In the rows, zero is written as 128.
Where one turn sends some rows of the set: a few examples, then the rows asked
gaf: [134 122 141 134 122 104  93 140 140 127 131 121 150 131 148 138 131 152
 131  96 142 181 109  98 106 132  89 113 116 100 124 141 131 161 146 147
 118 160]
vaber: [123 142 141 129 131  99 103 152 137 136 132 112 148 144 145 143 138 168
 138 102 168 183  96 106 126 106 103 124 121 132 135 118 138 165 147 148
 118 156]
gev: [ 91 127 137 141 151 134 137 125  99 133 100 149 138 106 169 107 170 114
 153 107 124 123 160 123 169 148 128 130 137 115 149 118 122 136 144 125
 139 128]
Surif: [132 119 147 102 125 115 125 117 157 143 122 109 141 117 152 143 150 147
 112 129 154 183 125 125 144 102 129  83 129 148 130 111 138  94 117 105
 137 156]
Tas: [121 102 125 147 135 140 132 151  92 129 127 145 127 112 139 129 115 152
 151  91 114 139 144 178 135 166 137 127 149 124 156  97 134 156 138 110
 136 102]
Rabiv: [126 123 119 150 149 138 128 172  95 123 124 150 114 108 127 117 127 136
 136  96 127 145 142 163 115 161 130 113 160 110 161  95 133 149 146  99
 121 106]
Tunib: [101  98 108 152 132 124 141 142  97 117 126 129 146 127 124 119  99 140
 118  95 152 147 127 149 120 173 144 105 161 117 169  89 134 150 126 111
 136 113]
pes: [ 90 132 104 152 133 130 125 149 105 100 131 134 124 133 109  94 131 111
 152  96 146 140 160 113 116 149 131 103 177 137 143 107 119 122 117 111
 131 110]
Mopu: [152 151 165 111 133 127  98 128 148 103 123 102 106 119 120 140 144 122
 139 143 126 165  95 101 130 111 125 136 125 128 137 112 129 192 167 136
 119 132]
Vem: [ 93 107 142 148 128 142 134 109 108 131 108 135 147 113 157 110 146 117
 157  92 106 120 158 118 156 163 133 146 133 129 139 114 120 119 143 131
 134 111]
togit: [104 121 156 122 141 145 155 116 108 114 102 151 130 108 133 136 124 127
 129 102 127 134 151 164 162 167 137 117 140 126 171  96 147 152 131 104
 126  96]
sefu: [130 152 103 117 131 128 128 108 161 117 159 147 118 143 106 150 117 159
 144 104 110 168 109 146 156 116 127 111 138 108 119 165 114 175 118 148
 123 127]
Nasid: [144 133  98 113 111 104 103 110 136 127 135 134 133 118 135 162 116 122
  84 129 126 125 107  73 133 139 127 118 110 126 135 143 112 115 127 121
 104 117]
kufel: [161 141 164 117 140 131  87 112 139  80 136 119 116 111 138 147 121 137
 148 135 127 162 126 106 124 126 110 113 109 114 139 121 121 192 156 138
 128 135]
bep: [ 93 107 100 144 116 139 125 134 101  96 131 111 128 149 121 102 119 115
 154 103 125 132 150 122 136 164 147 125 162 128 138 118 107 141 159 125
 163 114]
Tusa: [135 130 130  95 120 140 134 127 177 115 129 102 119 142 109 129 139 122
 117 145 121 169 116 129 154  92 155  88 160 137 120 149 123 125 149 122
 144 133]
Motu: [ 87 115 112 135 117 128 135 143 100 119 121 129 132 146 106 116 112 113
 145  90 132 138 150 123 118 169 128 117 169 147 157 115 132 129 115 106
 131  94]
nako: [151 169 122  84 129 112 108 114 122 110 138 111  94 128 129 176 130 141
 129 145 152 159 116 109 146 119 123 122 110 164 154  98 122 140 141  94
 133 121]
rapo: [112 134 134 132 161 142 155 146 106 129 106 164 121 101 130 127 141 125
 120 102 127 137 142 170 151 159 136 107 153 106 170 104 141 147 136 104
 118 105]
risa: [132 142 128 100 113 123 136 154 170 119 130 106 119 133 112 145 157 116
 113 131 125 154  96 129 170 103 136  94 149 150 103 151 121 133 146 139
 136 130]
Pade: [ 75 117 133 147 134 140 140  91 117  96 113 125 149 137 125  97 126 107
 143 100 138 134 146 104 146 162 147 133 151 114 152 109 119 151 144 140
 138 120]
Tenu: [142 123 132 110 123 104 124 138 141 133 134 112 145 108 158 161 143 147
 123 106 142 176 127 123 135 137  94  63 122 142 118 134 126 114 106 122
 147 151]
vufo: [151 122 117 144 135 128 105  83 152 160 146 127 138 107 149 135 131 165
 131 132 112 159 101 109 134  95 162 143 127 124 130 108 111 121 117 130
 112 138]
zosom: [148 159 109  80 121 109 109 115 115  99 138 121 102 135 134 180 111 139
 119 147 131 151 129 102 143 140 112 102 116 134 157 137 120 164 141  95
 137 120]
lifu: [146 131 143 115 129 108 124 135 154 141 133  98 133 100 145 153 165 139
 123 110 154 184 101 124 136 119 116  91 123 153 117  96 127 104 118 124
 140 152]
riz: [147 149 132  75 125 126  99 116 127 122 127 124  98 140 137 162 121 150
 133 160 133 158 136 124 147  98 134 124 120 156 160 119 135 143 143  82
 133 122]
reg: [135 135 109 117 141 135 118 115 158 134 149 138 121 147 118 139 114 180
 142 131 128 173 106 163 156  80 158 124 144 124 139 139 123 167 131 137
 130 136]
dav: [142 124  98 106 112 114 103 132 132 163 127 113 132 139 137 151 119 134
 101 150 122 138 106  82 125 105 147 130 137 146 148 142 121 107 136 104
 111 120]
Diti: [148 141 174 113 137 140  95 104 155 115 124 107 117 131 127 125 132 137
 155 144 117 180 122  98 116  92 133 139 133 125 146 119 134 174 160 123
 118 138]
mev: [ 74 135 116 148 151 134 138  99 107 104 114 143 139 123 144  95 152 108
 149 114 140 124 156 104 166 141 146 125 151 114 148 115 110 144 131 138
 141 128]
goti: [156 141 119 145 138 121 114  95 155 150 147 125 126  92 125 147 142 144
 130 122 114 155  76 110 138 110 152 146 123 130 125 101 108 143 109 149
 105 125]
Fitap: [124 117 148 125 132 110 103 143 146 158 118 115 156 145 140 129 125 162
 129 117 157 187 106 108 105  94 117 118 134 123 152 131 149 150 133 135
 109 155]
rof: [131 146  97 112 114  96 110 137 130 153 132 120 136 134 136 164 127 138
  96 133 138 128  87  76 145 112 134 138 125 150 140 133 120 128 132 124
 100 118]
nep: [153 133 110 142 142 119 114  84 143 140 154 145 145  93 140 156 115 161
 130 115 116 148 103 111 137 124 136 119 117 121 131 123 106 148  87 150
 106 124]
lofu: [109 124 121 133 156 136 146 131  93 129 102 152 128  96 165 125 153 120
 116 119 128 120 143 146 170 159 143 118 136 100 166 106 126 143 159 108
 138 121]
vib: [133 164 104 115 138 124 126 118 157 121 162 135 111 143 109 153 130 173
 151 113 140 171 100 155 169  94 142 124 133 143 124 129 115 159 124 145
 128 127]
mopo: [109 124  94 159 145 128 130 151  98 106 136 141 123 119 109 106 113 129
 121 101 150 142 134 133 111 158 147 102 173 113 161  88 122 136 126 103
 122 107]
Fas: [107 101 135 135 135 140 147 112 103 113 108 129 144 102 165 126 137 124
 120 112 128 122 147 147 174 171 152 117 130 115 151  97 122 129 161 115
 157 120]
nub: [ 87 130  99 150 135 132 115 131  94  89 129 125 122 135 135  92 138 112
 158 116 142 126 161 100 140 146 141 121 161 127 141 109 103 138 147 122
 152 123]
luti: [145 136 135  97 117 135 127 131 174  92 138 126 116 118 116 148 142 115
 123 118 116 153 129 136 163 121 121  76 134 138 100 161 116 122 133 138
 141 125]

vufo goes to dav
Mopu goes to vaber
And these:
Rabiv goes to gev
gaf goes to Tenu
Vem goes to Motu

